data =
array([[ 12.0,  -1.8, -17.2, -47.8,  -3.2],
       [  2.3,  19.2,   2.2,  23.1,  13.2],
       [-12.9, -24.5,  -8.4, -35.4, -20.6]])
Indices start at 0.
The entry just left of -17.2: -1.8
The entry in the bottom-right corner is -20.6
The entry in the bottom-left corner: -12.9
The entry directly above -35.4 -> 23.1
Report the entry in the top-right corner.
Answer: -3.2
The entry at row 0, column 0: 12.0
The entry directly below the largest entry -> -35.4
Report the top entry of the column that holds the largest entry.
Answer: -47.8
Report the entry in row 2 and column 1.
Answer: -24.5
The entry just left of the smallest entry -> -17.2
Report the entry directly above -12.9.
Answer: 2.3
Report the entry at row 2, column 2.
Answer: -8.4

Questions about the matrix below. Counting starts at 0.
1) What is the bottom-right entry?
2) What is the entry at row 0, column 2?
3) What is the top-right entry?
4) What is the bottom-left entry?
5) What is the entry in the top-left corner?
6) What is the entry just right of the smallest entry?
7) What is the entry directly above -105?
8) What is the entry at row 1, column 2?
[[ 266 -494  315 -247 -413  150  537  -71   -7   61  297 -252 -268  759]
 [-217    0  -48 -445 -105  -39  217 -442  273  218  680 -251  158  483]
 [ -25  416  111 -418 -113 -317  -94   61 -662 -135 -385 -427  -82   36]]
1) 36
2) 315
3) 759
4) -25
5) 266
6) -135
7) -413
8) -48

W =
[[-37.1   3.4  23.1 -24.9  22.2 -32.3  10.8  -2.4   4.2   1.9]
 [-21.9   0.5  38.0 -13.7  31.6 -17.7  -7.5 -18.6  -0.6  13.2]
 [ 29.6  60.0   0.1  -5.3  -5.2 -48.0  17.2 -15.3   5.4  28.2]
 [ 22.4  14.8  23.8  14.0   9.9 -23.9 -30.8  16.4 -10.1   6.8]
 [ -2.8  30.1   9.6 -13.4 -16.8 -27.7  29.5 -29.2  18.7  -2.1]
 [-11.8   4.6  15.9 -11.9  33.4 -16.5  -9.7  -3.6  -5.7  23.2]
 [ -3.5  42.6   1.7 -25.0  23.9 -54.4  17.8   2.8   3.4  37.0]
 [ 14.1  19.0  31.6  -1.0  34.6 -29.9 -31.7  -0.5 -16.1  28.7]
 [  4.2  41.9   1.9 -20.0  -3.5 -26.4  17.1 -38.4  18.8  25.3]
 [ 10.8  26.8   1.9  -4.8 -18.3   0.7  14.8 -49.1  11.7   6.7]
 [  3.6  47.2   1.8 -23.1  15.9 -51.6  23.4  -5.9   7.2  35.4]
 [ 21.6  35.4 -19.3   0.2 -30.3 -13.0  30.7 -13.1  18.4   3.5]]
Which number is the entry in the top-right corner?
Answer: 1.9
Which number is the top-left entry?
Answer: -37.1
The bottom-left entry -> 21.6
Which number is the 4th entry in reading order?
Answer: -24.9
Which number is the entry directly below 14.0?
Answer: -13.4
Which number is the bottom-right entry?
Answer: 3.5
The last entry in the row that holds the largest entry is 28.2
The bottom entry of the column that holds the largest entry -> 35.4
Which number is the entry directly above 17.8?
Answer: -9.7
The third entry from the end, reading row by row -> -13.1
Which number is the 5th entry in reading order?
Answer: 22.2
Which number is the entry directly above 60.0?
Answer: 0.5
The first entry in the row that holds the smallest entry -> -3.5
The largest entry in the first column -> 29.6
Which number is the entry directly below -49.1?
Answer: -5.9
The second smallest entry is -51.6
Which number is the entry directly above 21.6?
Answer: 3.6
The smallest entry in the last column: -2.1
The entry just right of the largest entry: 0.1
Which number is the entry directly above 29.6?
Answer: -21.9
Which number is the third entry on the diagonal from the top-right corner?
Answer: -15.3
Which number is the fourth-last entry, reading row by row?
Answer: 30.7
Which number is the entry directly above -19.3?
Answer: 1.8
The entry directly above -16.1: 3.4
The entry directly below -5.2: 9.9
The last entry of the smallest entry's row: 37.0
The entry directly above 37.0 -> 23.2
Which number is the entry just left of 18.8?
Answer: -38.4
Which number is the third entry in reading order?
Answer: 23.1
The 5th entry from the end, reading row by row is -13.0
